Read these off the array that follows.
1) Read off the entry in the top-left corner.
2) Read off the second smallest entry.
3) Read off the fifth entry in reading order.
4) Read off the entry directly below 133.
5) Read off the 2nd entry from the end, reading row by row.
6) Read off the entry in the bottom-right corner.
7) Read off the largest entry.
8) Read off the 1st entry on the diagonal from the top-right corner.
[[139 134 129 110 128 135 129 141]
 [142 117 130 124 123 128 121 133]
 [125 131 105 120 126 134 140 127]
 [123 129 135 129 129 137 118 129]]
1) 139
2) 110
3) 128
4) 127
5) 118
6) 129
7) 142
8) 141
